Each path below is one point turned by a fixed rotation once a step. After each direction that follows a path, write how fast that rotation turns it, in degrees a step (0 if it stays still).
Each turn is a multiple of 5 degrees from 10 to 175, or 0.
Each row of a path follows its step; steps can be skipped.
path 1
step 4: [  2   0 -20  -2   2   1  -9   0   1  12  -1   0   7 -13  -6   8  -4   0
  -5  -1   4   1 -17   2 -10   0 -12  -5   7  -1  30   2  -3  -5  -5 -23
 -14  12  -8  -4  -2   7]
step 5: [ 13   0   6   4   8  15   6   4  -4   7  13  -9  -6  14  12  -6   7  -3
   1  12   6 -25   7  -5 -11  -1  -8 -14  -3  -3  -4  -3   3   8  19 -18
   2   2   9  -3  -3  -2]
step 16: [ -1  -4   0  20  -7   6  -1 -18   2  -2   5 -11  12   6  25  -6  -8   8
  -5   7  11  -5 -11 -20   4   2  -9  -1  -2  -6   8  11   1   6  -8  -1
   9  -6 -11  -1 -12   6]
step 17: [ 17  -7 -16 -22   2  -4   1  -3  -7   2   7   9   1  12  -4  -5  -1 -14
   6   4  15   1 -27  -3  -3   1   2 -11   4  13  -9  -6  -4   5 -10  -6
  -7   7   7   9  -6   5]
step 20: [  6  -3   4  -1  -2   3  -8   2  -7  -2   9  -7   8   1  -3   4   0  -5
 -15  -1  26  17  -3  -6  -4  -7  -3 -23  -7 -20  13  -5 -10  14  10 -11
  -3  -1  -5   0   2  -1]
step 22: [  5 -16  -4   3  -8  21   8  14  -9 -13   4 -20   0  -5   7 -13  -3   7
 -12   6  11  -7  -7 -20   4  -3  -9 -10   2 -10  -6   1  -6  -2   5  -9
   6   2  -3   4  -9   0]
step 23: [ 23   2 -11   2   2  -9  -4 -20  -8   1   2  -2  12   3  -6  -6  -7  -3
   4 -10   7  -6 -13   3  -5   7   5 -24   0  12   4   2  -4  -3 -16  -5
   2   4   0  -9   2 -18]
[ 1 -6  0  3  1  2 -1  4 -1 -5 -1 -5  3  0  0 -2  0  6  6  3 -5 -1  2  0
  0  9  1 -9  2 -2  0  3  1 -1 -3 -1 -1 -1  1 -2  4 -1]
45
[ 0  4  0  5  4  1 -1  3  3  1 -3  0 -6  2  1  1  3  2  3  0 -2  0 -3  7
 -4  0 -8  2  1 -1  0  2  4  6  0 -2 -7 -1  1 -2 -5  2]
10
[-2 -6 -2 -5  1 -2 -1  7 -5 -3 -1  3 -3 -2 -4 -1 -2  3 -3 -3  3  2 -2  1
  2  1 -7 -1  4  1  2 -2 -4 -1  0 -3  1  4  3  6 -3  4]
140
[ 3  2  0 -1  1 -2  1  0  3 -5 -1  2  0 -4 -5 -3 -5 -1  0 -5 -3 -3 -3 -1
  3  0  3  1 -3  0 -8  6  3  7 -3 -2  4  5  1  2 -1 -4]
65
[-3 -6 -2 -6  1  4  3  0 -4  4 -4 -1 -1  0 -2  5  8 -2  0 -1 -3 -4 -6  0
  0  2  3  1 -2  0 -3  0 -3  6  3  2 -1  0 -1 -2  1 -3]
170
path 2
step 0: [-12  -2  -9 -11   3 -30   8  17   9   8 -11   7  -4  -6   7  27 -12  -1
 -20   1  10 -15   4  -6 -11  -5  12   4  13   4  -3   1 -10   9   4   6
  -5  -9 -11   8   6   4]
step 4: [  2 -23   2   5   0  16  -2  -2  15 -13  12   3  13   6   8  -4  24  18
   2   3   6  13   1  11  14   2  14   8  -9  -2  -1  -6  -5  -1 -11  13
   8 -19 -18   5   6  11]
step 5: [ -1   6  16 -16 -10  -1  20   0   9  -6 -22  -7   8  10  -5  28  -6  -1
  -8   1  21 -13  -4  10   9   0  11  -3   7  -7   1  13  -6   7  -2  13
   8 -12   2  -8  17   9]
step 12: [-12   4 -18  18  13 -17 -11  15  10  -7 -21   6   2 -16 -12  -1 -16  10
  16   5  18   5  10   4   1 -10   7   1   5   3 -18  10  -8   6   7   5
  -6 -10   6   7   4   0]
step 15: [  3  -9  -6   1 -16  -4   8 -12   0  -7  17 -13  28  -1   3  13  -3  15
  13   9   4  19  -7  -5   2  23   8   2  -1  -5   2  10   1  -5 -18 -10
 -12  -5  13 -11  -2  -3]
step 19: [-10  -4 -13 -23 -22  -4  -3   8  -5  16 -28 -14   5 -10   9   1  -8  -6
  -2   1  -3  -1  10  11  -2 -12  -6  -3  -4  13 -10  -1  16  -8  -2   5
   8  12  -5   7  -8  15]
step 20: [  8  -7 -14  -6 -13 -12   0  13  -2   5   2   5  10  -7   8  12   0   8
 -18  13  -4  27  -6 -16 -12  -1  11   2   7 -14   1  -7   0 -18  -8 -23
 -17   7  -4   2  -9  -6]
[-2  4 -2 -4 -7  0  3  2  0 -2  5  9  2 -1  1  3 -4 -3  0  0  1 -2  2 -4
  3  0  4  0  3 -7 -2  0 -1  2  0 -1 -3  1  6 -4  4 -1]
145
[-4 -6  2  4 -1 -2  0  1  1  7 -4  6  3  2  0 -4  1  3  4 -1  0  1  1 -2
 -2  3  1 -2  0 -4  3  6 -4  3 -2  2  4  2 -2  1  3 -7]
35
[ 5 -4  1 -3 -1  5 -2  2  3 -1  1 -4 -4  0  1 -2 -2  2  1 -3 -1  3  8 -8
 -6  1  4  3  1  1  3  2  5  1 -4 -3  3 -1  3 -5  2  1]
60
[ 3  4 -6 -3  4  1  5  2  2  2  2  3 -5  2 -4  1 -1 -1 -3  0  6  3 -3  5
 -8 -1  1 -2  0 -4  3  1  0 -1  2  1  6 -4 -2 -2 -2 -5]
160
[ 5  1 -2 -2 -1 -1 -4 -5  0  4 -3  0  2  4 -1 -1  4  0  1 -3  3  4 -5  1
 -2  2  1  5  4  2 -4  1  0 -2  0  6 -3  4 10 -1  0  0]
155
[ 0 -4  6 -2  4  3  3 -8  1 -3  4  5  3 -2 -1 -2  2 -2  0 -1  3  0 -4 -2
  1 -3  3 -2  2  3 -2  9  1 -3  1  0 -2 -3 -4 -4 -1  3]
60
[ 1 -2  0  2 -5  4  0 -5  0 -2  2  2  0 10 -1  0 -2  3  0 -4 -1  1 -3  1
  1  9  0 -3  0 -1 -3 -5 -1  2 -4 -7  2 -4 -1  2 -3  2]
60
[  0   1   5  -2   1   0   3  -2   2   1  -5   2   1   1   1   2   3   3
   1   0   0   5  -1  -1   3  -6   0   1   0 -11   3  -3   8   0  -1   0
   3   4  -1   3  -3   6]
25
